One turn or mirror swaps these rows in pairs. Which row does each one swap with?
k_78: [  2   9  -9   3  -5  -6  -3   2  -7   4 -12  -1   2   5  -3  -1   7   0
  -1]
k_778: [-10  -6 -17   9  13   6   1   8   7  -8 -14 -13   8  11  -4  -7   8   6
 -13]
k_381: [ -6 -19  -1   5  27  16  16   1  -4  -1 -12  -8   6   8 -17  -6  15  -3
 -10]
k_324: [ -8 -14  -2  -1  10   4  11   2   6   8  -2  -4  12   4 -11 -23  14 -10
 -12]
k_738: [  2   8  -9   0  -6   2  -2   2  -9  -3 -13   1   4  -1  -4  -3   8   5
   2]
k_948: [-23 -14  -3  15   6   2  -4   1 -16   3  -2   1   4   1  -4 -22   7  -4
  -5]
k_904: [ 2 11 -1  6  0 -1 -2  1 -8  2 -6  8  3  6 -9 -3  6  4  2]
k_976: [-25 -12  -2  -3   9  18   3  -1 -10   1 -20 -11   8  -1 -20 -11  18   1
  -9]
k_421: [ -1 -11 -20   5   7  14   5   9  -7   7  -9   2   6  12 -17 -13  -1  13
   4]
k_415: [ -5 -10  -8  20  17  -8   0  -1 -11  -2 -15  -1  10   6 -15  -4  23   1
   0]
k_23: [-21 -17 -21  10   7   6  -5  -2 -14  -5  -7   0   0  -1 -19 -11  21   0
   0]
k_255: [ -4 -10 -11   6  11   5  -6  -1 -17   2   2   1   1   3 -21  -9  28  -8
  -4]
k_454: [ -3 -14  -8  -5  29  12  15  -1  -3  -2  -9  -4   7   5 -16 -12  16   2
 -13]
k_473: [ -3  11  -9   6  -6   0   6   5  -7  -5 -13  -2   1  -1  -9  -3   5  -1
  -1]
k_238: [ -9 -16   4  -4   3   9  12  -8   0   9  -6 -15   4  -4  -4  -7   4   2
   8]
k_703: [-12 -11  -7  -1   1   0  -9   8 -12  16 -11  -6   1  17 -10   2   7  -7
 -11]
k_224: [ -8 -21  -1   5  19   6  -9  10 -24   8 -11  -8   1  10 -14  -6  11  -1
  -5]
k_927: [ -6  -3 -12   6  -9   2   3   8 -10  -1  -3  -7   5  -5 -25 -14  16   1
  -5]
k_358: [-11  -3 -15   5  25   2 -13  -1  -9   0 -12  -8   8  14  -7  -5   9   7
   6]
k_38: [ -9  -6  -7  -2  20  13  12   7   0   1  -9 -17   5  -7 -17  -6   9  10
   9]
k_127: [ -6  -2  -1  -4  12   7  12  -4  -2   7 -13 -18   2  -1  -1  -6   2  15
  -1]
k_186: [ -6 -12 -10  11  -3   4 -13  10  -2  -3  -4 -10   1   3  -5 -13   8  -8
  -6]
k_386: [ -1 -20 -19  -8  16   5  -2   0   3   0  -2   3   2  12  -7  -6   4  -2
  -9]
k_654: [ -8 -10   9  -2  11   8  12  -2   1   8  -9 -18   3  -4  -1  -6   7   6
   6]
k_532: [-18 -14  -4  10  20   3   9   2 -10  -1 -11   0  10  12   4  -5   0   9
 -10]
k_328: [ -2   6  -3   8  -4   5  -7  -4 -12   9  -3   2  -3   0 -10 -10   5   8
   5]
k_762: [-18  -8 -16  -5  16  15  11  10  -5  -1 -12  -4  10   7 -16 -17  12   2
 -17]
k_695: [ -4 -12 -15  -1  27  17  15   3  -6   1  -9  -6  10   3 -13  -1  20  -1
  -5]
k_14: [ -8 -17  -8   7  14  -1  -2  -3 -19  -5  -1  -4   1   3 -12   1  25  -9
   0]
k_58: [-15  -2 -13  -9  21   2  -1   2 -10   4 -19  -6   4   8  -4 -21  13 -10
  -9]
k_758: [-12   2  -3  -3   1  -2   1  -1 -13   1   4   9  -1   2 -23  -9  10   8
  -1]
k_189: [-13 -19 -11  -8   0  -5   3   3 -19   6  -6 -16  -1   4 -12 -10   8  10
  -3]
k_523: [  3  10  -3   6   0   1   0   2 -14   2 -14   3   8   9 -14   1   5   6
   1]
k_724: [ -4   6 -10  13  -3   4  -4   0  -8  -3  -9   4   2   2  -5   3   0   2
   4]
k_771: [-15 -12   2  -8  10   7 -11  -3  -2   4  -3  -8   2  11 -11 -24   3  -1
  -7]
k_34: [ -4  -8 -12   5   8   0  -2   0 -14  -2   4   4   1   4 -17  -6  21 -17
  -8]
k_364: [ -2  13  -9   5   0   0  -3   2  -5   8 -16   4  -5   3 -11  -3   7   3
   1]
k_944: [-15 -13 -11   6  14   7  25  -2  -7   3  -9  -2  12  -1 -13  -8   8  14
  -1]
k_28: [-15  -8   5  -2  10   8  12  -5   0  16 -15 -12  -5  -4  -3  -9   5   5
   3]
k_195: [ -5 -14  -4   0   5   5   0  -5 -17  -2  -1   6  -3   0 -23 -12  23  -9
 -12]
k_214: [-16  -8   9  -1   4  12  11   2  -4   6 -12 -17   3  -1   0  -4  -2   3
  -5]
k_139: [-16 -15 -10  10  12  13 -11  -7   0   6 -16   1  -3  14 -13 -12  20   1
  -2]
k_504: [-17   0 -25  -1   7  12  -1  -6  -8  -4 -11   8  10  -1 -15  -7  14  -4
  -2]
k_597: [ -3  -9 -14   4  10   9  -7 -14 -20  -2  -9  -7  10  -8  -7 -10   3  -7
   2]
k_534: [-18  -9   5   8   2  12  19  -2  -2   8 -10  -9   2  -3  -4  -4   5   6
   4]
k_817: [-15  -5   1  -3  13  -9  -6   4  -8   0  -2   6  -4   4 -17  -4  14  -1
 -15]
k_612: [ -9 -14  -8   7  30  13   1   9   6   4  -7  -5   2  -5 -12  -6   9  -3
   5]
k_887: [ -8 -16  -3  10  16   1  -4   1 -21  -2  -2   1   2  -2 -20 -10  21 -10
  -7]
k_404: [ -4 -14 -12  -2  24  12  10   3   5  -1  -2  -3  11   8 -15  -5  16  -3
 -17]
k_121: [-12 -12   8   1   4  16  12  -3  -4  10 -13  -8   5  -2   0  -6   6  11
   5]
k_138: [ -5 -22 -13   3  17   7   3  -2  -3   5 -22  -1   0   6  -7  -8  -6  -6
   2]
k_208: [ -9  -6  -2  -1   6  19   0  -9  -6   6  -8 -10  15  13 -13  -1   8   8
 -19]
k_855: [ -2 -13  -3  -3  20  18  13   6   0  -3  -6   0   9  12 -14 -12  10  -7
 -13]
k_340: [ -9 -12   9   6   8  11  11  -3  -1  13 -16  -9   2   1  -1  -9   1   6
   5]

Swapped with k_38: k_758
Swapped with k_364: k_28
Swapped with k_523: k_238
Swapped with k_404: k_887
Swapped with k_927: k_944
Swapped with k_328: k_127
Swapped with k_504: k_976

One turn or mirror swaps these rows in pairs. Which row does each one swap with?
k_147: [ -9   6   8  17  -5   4 -22  -5  22  -5 -15   6   3  14 -18  19 -14  12
   7   2   3  -5   3]
k_112: [  4  30   7  19 -14   8 -10  -7  15  20   4  -9  -6  22 -11  12  13  -3
  13   9   1   4  -3]
k_803: [ -1   9  13  20 -20  21 -14  11  25  11 -14  -1  -3  21 -25  31   6   9
   1   9   5  -4   2]
k_18: [ -6  22  29  22  -4   7 -11  -5   8   5  -8  11  -5  15 -10  16   4  20
  18  -6  -9   0  11]
k_401: [ -1  15  11  19 -17  21 -17   8  26   9 -14  -1  -5  21 -24  32   7   6
  -3  14   1  -5  -1]
k_915: [  0  28   8  20 -13   8 -15  -4  20  21   4 -10  -9  17  -7  18  13  -2
  11   6  -1  13  -5]
k_511: [  7  10  14  30  -7   9  -2   7  21  13 -11  -4 -14  12 -16  24  11  21
  20  -6   2  -3 -11]
k_561: [-12  -1  10  12   4   3 -11  -3  16   2 -18  -5  -9  15  -9  11   4   3
   9  -6  10  -8   7]
k_628: [  0  16  12  20 -15  21 -14   5  22  14 -18  -2  -1  20 -25  28   1   9
  -1  15   7  -8   2]
k_50: [  6   4  15  29 -13   5  -8  14  22  11  -8  -2 -14   8 -13  20  11  18
  14  -1  -1  -2 -14]
k_29: [ -3  13  24  14  -4  12 -12   2  33   9  10  -6 -16  27 -10  20  -8   5
  11   0  -2  -4   5]
k_15: [ -5  22   7  20  -2   1 -16 -11   5   1  -5   6  -4  25 -13   4  13  13
  15  -3  -7 -11  -3]
k_94: [ -3  21   3  22  -6   4 -16 -10   5  -2   0   7  -2  25 -13   4  13  12
  15  -2  -7  -9  -2]
k_360: [  4  29   8  19 -12   7 -13  -1  12  13   8  -6 -11  18 -11  17  12  -3
  13   7  -4  10  -7]
k_883: [ -1  12  11  19 -13  21 -17  12  27   8 -21  -4  -6  18 -27  25   2   4
   3  14   6  -7  -2]
k_619: [ -9   7   7  18  -4   4 -22  -8  22  -1 -16   9   5  11 -18  22 -14  12
   8   3  -2  -4   4]
k_930: [ -9   7   7  12  -5   2 -18  -8  25  -3 -14   6   5  16 -16  17 -13  13
   9   5   5  -7   6]
k_377: [  1  14  10  20 -14  27 -16  10  26  13 -21  -3  -5  23 -22  26   9   9
   1  10   3  -5   2]
k_974: [  0  20  33  21  -2   7 -15   0  11   7  -9  10   3  13 -13  17   7  16
  20  -5  -7   3   6]
k_62: [ -3  12  25  18  -5   8 -16  -1  35   6   6 -10 -13  24 -11  20  -9   0
  13  -8  -2  -3   1]
k_601: [ -3  19   2  24  -4   0 -16 -12   4   0  -4   4   0  25 -13   5  11   9
  13  -2  -6  -8  -2]
k_558: [  5  28   6  18 -17  10 -14  -7  13  16   5 -11  -7  19 -11  16  12  -5
  11   9  -4   6  -1]
k_177: [  7   7  15  31 -12   7  -6   8  17  13 -12  -3 -13   8 -17  20  12  19
  19  -6   2  -6 -12]
k_448: [ -5  19  29  19  -4   6 -17  -2   8   5  -5   8  -1  11 -16  14   5  19
  21  -5 -11   2   8]
k_605: [  3  25   5  22 -18  10 -11  -3  19  15   4  -8  -7  19 -12  13  15  -5
  13   9  -2   9  -7]
k_407: [ -3  13  27  17  -4  13 -10   3  31   8   8 -13 -13  21  -6  20  -2   0
  15  -5   3  -5   2]
k_531: [  5   8  10  31 -11   6  -1   9  20  14 -10  -5 -13  12 -17  17   9  23
  20   0   3  -6  -9]
k_618: [-14   5  10  18   6   2  -8  -7  17   3 -17   1  -5  17  -6  11   3   1
   8  -9   9  -8   7]
k_931: [  6  32   6  22 -18  14 -12  -6  15  17   6  -3  -8  16 -14  16   9  -1
  15   8  -2   5  -5]
k_491: [ -3  17   5  21  -5   2 -17  -9   5   0  -3   8  -2  28 -16   5  11  11
  18  -4  -9 -11  -1]
k_953: [ -7  12   8  14  -7   6 -24 -11  22  -4 -13   8   7  13 -18  18 -11  13
   5   7   0  -8   5]
k_194: [ -3  20   6  20  -5   2 -16  -9   4  -3  -2   5  -6  25 -12   3  11  13
  18  -4  -9  -7  -3]
k_416: [  1  15  11  21 -16  18 -18   3  22  11 -20  -5  -4  20 -27  28   5   7
  -1  16   3  -7   2]
k_878: [ -7  20   7  25  -5   2 -13  -8   2   1   0   6  -2  26 -13   5   9  16
  18  -2  -8  -9  -1]
k_250: [ -1  15  24  18  -5  15 -11   0  33   8   5 -11 -14  24  -4  19  -5   2
  11  -7  -3  -5   5]
k_380: [ 10  27  11  21 -15  11 -13  -6  16  15   4  -9 -10  21  -9  13  14  -8
  13   8   0   4  -4]
k_631: [ -6   8   8  16  -3   6 -20 -10  21  -1 -14   8   7  12 -17  18 -15  11
   7   3   2  -5   5]
k_806: [ -9   8   7  18  -5   4 -23  -9  24  -3 -12   9   7  14 -19  18 -12  12
   6   6   4  -5   3]
k_203: [ -6  23  29  20  -4   0 -18  -5   9   6  -6  11  -5  11  -9  15   4  18
  19  -4 -10  -3   6]
k_873: [  0  25  10  20 -15   7 -14  -9  19  12   7 -12 -14  19 -17  14  12  -8
  10   8  -6   6  -2]
k_165: [ -6   1  10  15   1   4 -10  -2  17   2 -20   0  -4  17  -7  11  -1   2
  11 -10   9 -12  10]
k_864: [  7   8  14  29 -12  10  -2   6  17   7 -12  -1 -18  11 -14  21  11  25
  16  -5   1  -7 -10]
k_682: [  0  17   7  21 -12  17 -16   4  27  13 -17  -2  -8  24 -27  29   2   4
  -2  12   9  -9  -1]
k_795: [ -1  23  11  21 -19   8 -11  -5  19  17   7  -8 -12  20  -9  12  15  -3
  13   8   1   9  -6]
k_668: [  2   9  25  15  -8  13 -17   9  34   4   6  -6 -15  25  -8  17   0  -1
  10  -3  -4  -2  -1]
k_356: [  2  13  14  19 -13  18 -20  11  25  14 -18  -4  -1  25 -24  26   6   7
  -1  15   2  -3   2]
k_503: [ -6  19  28  15  -1   6 -16  -5   9   4  -7   9  -6  12 -12  15   8  21
  19  -6 -11  -2   9]
k_615: [  2  24   5  17 -16  10 -14  -1  15  19   4 -10  -7  15  -6  13  14  -1
  10  12  -2   7  -5]
k_895: [-13   5  11  15   0   1  -9  -4  21   5 -20  -5  -4  13  -8  12   1   2
  13 -11  10 -11   9]
k_685: [  4  10   8  21 -18  19 -13   6  22   8 -17  -4  -6  15 -32  30   6   9
   1  11   0  -4   3]
k_792: [  6  12  16  31  -9   6  -3   6  23  14 -15  -5 -14  11 -12  24  10  24
  15  -4   1  -4  -7]
k_362: [  1  18  11  17 -15  22 -11   8  24  11 -23   1  -6  19 -27  26   1   6
   1  12  -3  -5   4]
k_588: [  7   9  22  29  -8   8  -1  10  20  11 -12  -3 -13  11 -15  24  11  22
  17  -1   6  -4  -7]
k_84: [  4  15  14  21 -16  18 -19   7  24  13 -17  -3  -4  14 -24  33   5   6
   0  12   6  -9  -1]
k_659: [ -2  30   5  19 -12   4  -9  -4  14  19   0  -8 -12  17 -12  16  11  -7
  10   6  -6   7  -4]
k_418: [ -4  13  25  16  -2  17 -12  -1  35   7   5  -9 -17  23  -8  22  -6   3
  13  -4  -1  -4  -1]
k_282: [ -7  22  25  18  -4   8 -14  -4  13   3  -9  12   2  10 -13  15   6  20
  21  -6 -10  -2  10]
k_410: [  0  11  28  13  -5  14 -16  -1  32   5   6  -5 -17  25  -9  20  -5   0
  10  -5  -1  -4   2]
k_41: [ -9   6   7  15  -6   3 -21 -11  21  -2 -12  10   3  12 -16  19 -13  11
   9   6   2  -6   2]
k_92: [-12   4  14  12   4   6  -9  -2  17   5 -16  -4  -7  11  -3  12   6  -1
   8  -6  11 -12   3]
k_480: [ -4  20   3  19  -3   3 -15 -11   7  -1  -5   5  -6  26 -12   4  13  10
  17  -4 -11 -10  -1]
k_508: [-11  -1  12  18   5   3 -11  -4  17   5 -19  -4  -5  12 -11  11   0   3
  12 -10   7  -6   8]

Swapped with k_685: k_873
Swapped with k_618: k_282
Swapped with k_588: k_407
Swapped with k_864: k_62
Swapped with k_165: k_203
Swapped with k_29: k_531
Swapped with k_931: k_682
Swapped with k_668: k_50
Swapped with k_401: k_605
Swapped with k_792: k_250

